In the data rows, the value 128 means zero.
Some points:
(145 086 129 148 143 166 115 119 159 117 121 190 135 157 099 183 128 109 068 173 130 141 090 153 153 193 131 134 094 148 121 121 146 096 114 126 119 127 079 081 114 131 129 092 146 121 112 163 144 149 152 108 156 174)
(124 132 194 165 174 153 157 187 115 095 215 203 160 155 136 143 161 127 142 084 164 118 148 139 111 097 124 134 061 190 093 218 150 199 133 166 157 197 157 129 165 112 178 133 101 110 164 195 165 112 138 078 099 129)
(117 128 122 098 106 122 113 110 133 134 141 161 111 112 117 146 144 151 134 147 138 118 132 139 153 112 062 066 140 116 145 121 078 170 132 092 110 137 158 148 103 117 118 122 098 066 105 119 147 094 114 106 099 161)
(113 140 088 132 137 136 118 205 120 077 058 143 123 182 120 127 196 091 170 101 097 198 059 119 143 123 140 131 033 109 229 166 154 093 190 193 131 158 074 081 137 104 021 255 255 160 044 024 201 096 151 174 147 155)
(120 194 130 103 128 118 133 125 128 126 122 122 089 134 096 183 107 133 117 125 151 140 034 080 108 053 121 121 162 163 144 171 174 091 076 174 122 137 114 108 159 097 151 219 187 134 053 022 134 109 089 143 188 073)
(135 178 096 168 127 119 149 108 118 153 184 115 152 111 118 107 140 139 114 135 094 102 121 154 099 149 087 155 164 117 103 102 104 210 089 112 066 136 169 142 157 160 099 179 124 097 099 126 107 141 070 116 140 058)
(125 122 162 130 150 169 114 097 111 129 034 115 160 159 187 153 099 131 064 146 136 145 091 107 138 126 141 159 144 222 107 071 119 147 065 119 120 129 175 159 105 092 167 022 059 099 231 208 134 073 168 060 038 122)
(121 156 117 131 119 137 138 171 149 019 095 116 168 134 104 113 162 143 129 140 115 066 255 134 147 199 105 173 084 108 205 138 121 125 171 117 137 113 138 108 175 134 091 129 076 121 146 105 025 172 162 152 176 149)
(132 102 110 103 096 085 154 197 141 137 027 140 105 116 137 096 162 124 099 197 114 135 109 146 142 082 129 123 154 134 210 087 162 165 124 108 129 106 183 093 168 112 167 083 084 125 142 173 105 071 120 138 148 083)
(128 088 133 099 130 164 116 090 085 109 021 095 074 109 147 110 089 105 151 153 116 162 064 106 131 118 160 122 174 118 202 084 133 187 120 130 141 049 106 135 150 190 143 118 061 118 130 154 113 084 139 124 160 074)
(141 170 138 110 124 125 112 047 116 206 156 158 140 145 145 102 093 126 099 128 117 125 158 119 091 123 112 153 127 144 104 083 108 123 086 098 115 096 095 093 134 114 193 112 118 113 123 138 132 170 136 135 111 123)
(112 090 126 126 126 120 106 181 157 092 087 121 109 169 142 170 124 135 114 127 146 093 133 078 124 147 150 083 082 087 155 141 100 111 133 116 138 160 104 116 156 110 138 097 107 180 167 179 116 110 170 130 151 120)
(154 088 174 151 083 159 128 182 081 118 127 158 145 165 172 171 095 120 109 100 200 146 020 155 125 062 128 091 071 137 095 178 217 098 095 105 100 168 137 113 118 119 206 251 173 170 114 098 193 084 120 108 151 089)
(143 124 168 130 113 089 143 118 136 120 032 075 093 191 135 121 110 152 141 106 133 144 107 143 088 142 099 112 131 155 191 120 160 077 191 107 126 130 109 086 131 161 102 020 077 136 134 129 071 144 115 126 162 138)
(138 126 160 129 116 158 154 151 135 082 128 123 133 164 126 148 154 101 171 114 058 067 229 112 129 156 144 149 104 172 196 176 167 107 163 126 128 132 088 135 078 065 114 075 109 168 143 137 130 145 091 166 201 203)
(209 155 077 148 119 089 082 142 143 117 255 143 144 119 151 192 038 125 120 090 155 206 000 141 150 056 175 072 092 158 164 139 163 135 111 083 149 135 210 168 139 095 204 160 052 202 069 109 118 187 127 192 109 119)
(050 109 128 161 181 120 134 124 134 149 106 110 100 158 128 064 182 134 194 152 071 111 196 130 171 119 127 146 117 091 151 109 094 109 127 119 180 089 149 116 141 161 090 111 094 068 116 116 055 107 120 181 125 093)
(134 155 124 076 129 175 133 149 194 106 116 110 114 133 103 096 117 104 177 123 133 146 202 114 096 146 099 138 110 140 147 136 159 102 138 119 136 124 125 127 104 145 155 091 145 144 166 133 069 081 120 149 147 119)
(148 088 163 144 153 095 125 160 120 100 077 119 132 123 105 134 138 127 105 120 125 157 153 151 136 122 108 106 074 135 127 145 162 161 063 142 154 127 114 177 146 102 162 108 070 128 171 185 139 077 119 116 110 166)
(142 097 137 131 122 141 137 139 166 143 158 076 083 088 167 118 162 122 179 078 140 089 200 142 148 182 111 182 160 102 132 106 078 149 154 145 121 100 104 109 145 128 181 147 149 090 149 108 139 131 098 137 153 108)
(152 133 140 158 112 129 149 070 141 163 144 119 137 096 139 126 047 158 066 124 141 126 116 111 130 108 131 096 159 115 148 048 120 137 144 180 154 147 128 157 093 096 072 185 253 140 098 062 100 132 119 143 128 160)
(158 093 096 156 072 140 095 060 130 196 216 138 113 073 098 142 081 175 087 111 096 166 170 093 130 155 119 142 157 154 110 104 144 115 111 130 087 147 155 155 108 132 111 122 137 165 117 086 117 233 108 125 124 088)
(145 167 089 148 160 049 116 102 094 154 186 144 168 056 139 162 000 150 072 150 171 125 187 125 137 139 159 147 152 173 131 094 109 150 098 104 087 186 110 172 114 126 068 131 194 102 091 007 111 104 126 128 110 097)
(157 151 134 133 126 188 105 210 106 044 107 106 076 174 124 141 135 165 128 114 135 113 207 128 177 154 119 145 097 177 122 126 170 107 140 065 157 094 144 108 139 130 191 104 075 137 159 193 163 073 118 168 172 162)
(105 134 054 146 112 113 128 138 128 098 123 159 126 186 159 067 174 167 114 147 150 127 104 146 093 118 122 099 143 136 135 207 122 105 148 166 141 150 089 131 126 115 089 177 178 149 114 062 133 107 124 133 149 138)
(109 148 079 107 087 113 127 090 133 150 135 135 158 136 127 109 080 177 116 122 102 136 106 144 155 123 163 176 147 070 119 138 153 143 137 126 142 157 091 142 132 097 074 147 143 089 141 150 134 144 109 106 099 102)
(101 089 126 101 181 152 116 074 145 178 116 115 072 070 107 087 127 124 141 107 079 117 094 144 152 150 108 112 205 034 049 127 086 108 176 116 114 056 116 140 104 135 136 152 166 161 139 122 174 135 193 115 089 117)
(144 149 111 144 112 081 092 100 101 190 112 153 162 115 151 169 122 139 144 173 116 125 135 158 098 122 114 086 206 133 075 095 105 129 114 145 151 152 108 130 118 110 086 153 178 109 139 080 082 172 083 116 105 089)
(119 123 105 130 132 120 122 223 115 076 068 127 113 129 110 045 124 109 143 108 109 099 125 128 117 138 110 145 072 113 154 111 086 064 154 121 155 113 132 114 097 139 053 021 110 127 127 125 006 224 140 111 155 189)
(134 099 172 114 127 104 120 143 170 144 126 103 117 128 095 135 109 138 086 163 127 129 139 088 067 131 141 156 192 159 129 144 138 099 134 118 101 117 138 091 120 148 169 135 070 116 117 196 107 075 123 116 122 148)
(106 120 175 144 149 149 212 009 168 160 149 082 179 007 077 039 255 106 234 142 065 200 000 109 110 049 163 083 112 044 000 184 000 094 198 106 149 109 064 083 114 151 079 137 156 134 172 172 162 212 145 085 064 159)
(116 097 149 080 146 150 132 140 147 138 091 092 077 143 121 141 095 102 113 106 161 128 180 142 108 156 136 122 255 082 157 075 131 131 073 090 183 149 172 114 094 169 194 095 052 127 111 146 223 067 146 167 171 087)
(139 159 171 133 150 169 102 204 102 114 212 132 124 178 109 147 225 139 156 125 137 130 112 142 111 124 152 135 080 109 159 156 179 124 155 116 147 114 139 147 113 133 189 169 101 172 080 116 148 094 111 081 143 147)
(106 125 125 136 107 146 132 086 147 203 163 065 107 082 109 112 154 100 149 151 108 107 145 132 137 155 150 131 126 102 109 170 114 160 111 137 149 064 147 119 154 160 066 123 187 102 125 107 175 177 109 131 100 156)
(159 131 133 156 133 119 181 176 066 106 238 184 199 141 162 169 109 076 137 149 189 103 202 111 124 179 106 150 003 156 011 193 127 088 105 184 098 204 177 150 141 085 142 140 107 122 124 210 201 102 198 051 124 170)
(135 129 099 103 119 112 177 131 080 171 153 129 156 156 115 168 145 133 091 141 158 125 138 118 139 147 126 140 139 130 098 132 144 161 102 145 094 156 119 147 083 116 124 101 117 116 116 113 110 145 167 149 083 134)
(096 134 130 129 143 104 125 104 122 116 145 189 133 090 183 127 069 128 103 115 177 095 158 137 148 137 127 117 127 112 082 048 131 141 092 146 110 103 146 155 169 154 101 102 101 149 151 127 148 160 122 098 054 138)
(089 170 104 103 150 124 111 096 127 129 098 091 164 109 125 096 117 094 131 126 120 129 113 164 142 083 165 096 085 130 121 136 074 150 195 221 084 150 108 123 109 152 105 141 155 101 123 116 113 159 086 136 121 092)
(104 117 130 092 126 083 104 074 113 126 182 148 138 100 141 141 166 101 132 108 112 140 116 106 130 127 114 155 172 097 119 132 112 117 145 126 114 084 111 152 104 180 090 120 191 126 189 133 132 158 132 164 138 127)
(114 125 121 123 102 137 115 089 143 137 079 119 129 126 095 117 128 142 182 097 131 092 123 130 135 119 145 136 195 147 130 088 139 143 109 081 122 118 138 167 160 143 169 115 159 127 108 176 146 113 141 154 098 162)
Along one direction, these points spread out more than along any other. Take the direction at right angles to it along which they spread out most. Go by this last direction. For each point below, how far along it does it lie, from 0 to 99? The average is 50, and the first point in the table lies past the average. One standard deviation of the points above along it is 16.
(145 167 089 148 160 049 116 102 094 154 186 144 168 056 139 162 000 150 072 150 171 125 187 125 137 139 159 147 152 173 131 094 109 150 098 104 087 186 110 172 114 126 068 131 194 102 091 007 111 104 126 128 110 097) 65
(124 132 194 165 174 153 157 187 115 095 215 203 160 155 136 143 161 127 142 084 164 118 148 139 111 097 124 134 061 190 093 218 150 199 133 166 157 197 157 129 165 112 178 133 101 110 164 195 165 112 138 078 099 129) 74
(145 086 129 148 143 166 115 119 159 117 121 190 135 157 099 183 128 109 068 173 130 141 090 153 153 193 131 134 094 148 121 121 146 096 114 126 119 127 079 081 114 131 129 092 146 121 112 163 144 149 152 108 156 174) 55
(152 133 140 158 112 129 149 070 141 163 144 119 137 096 139 126 047 158 066 124 141 126 116 111 130 108 131 096 159 115 148 048 120 137 144 180 154 147 128 157 093 096 072 185 253 140 098 062 100 132 119 143 128 160) 57
(050 109 128 161 181 120 134 124 134 149 106 110 100 158 128 064 182 134 194 152 071 111 196 130 171 119 127 146 117 091 151 109 094 109 127 119 180 089 149 116 141 161 090 111 094 068 116 116 055 107 120 181 125 093) 24
(106 120 175 144 149 149 212 009 168 160 149 082 179 007 077 039 255 106 234 142 065 200 000 109 110 049 163 083 112 044 000 184 000 094 198 106 149 109 064 083 114 151 079 137 156 134 172 172 162 212 145 085 064 159) 23
(132 102 110 103 096 085 154 197 141 137 027 140 105 116 137 096 162 124 099 197 114 135 109 146 142 082 129 123 154 134 210 087 162 165 124 108 129 106 183 093 168 112 167 083 084 125 142 173 105 071 120 138 148 083) 40
(121 156 117 131 119 137 138 171 149 019 095 116 168 134 104 113 162 143 129 140 115 066 255 134 147 199 105 173 084 108 205 138 121 125 171 117 137 113 138 108 175 134 091 129 076 121 146 105 025 172 162 152 176 149) 34
(101 089 126 101 181 152 116 074 145 178 116 115 072 070 107 087 127 124 141 107 079 117 094 144 152 150 108 112 205 034 049 127 086 108 176 116 114 056 116 140 104 135 136 152 166 161 139 122 174 135 193 115 089 117) 31
(105 134 054 146 112 113 128 138 128 098 123 159 126 186 159 067 174 167 114 147 150 127 104 146 093 118 122 099 143 136 135 207 122 105 148 166 141 150 089 131 126 115 089 177 178 149 114 062 133 107 124 133 149 138) 59
(154 088 174 151 083 159 128 182 081 118 127 158 145 165 172 171 095 120 109 100 200 146 020 155 125 062 128 091 071 137 095 178 217 098 095 105 100 168 137 113 118 119 206 251 173 170 114 098 193 084 120 108 151 089) 92
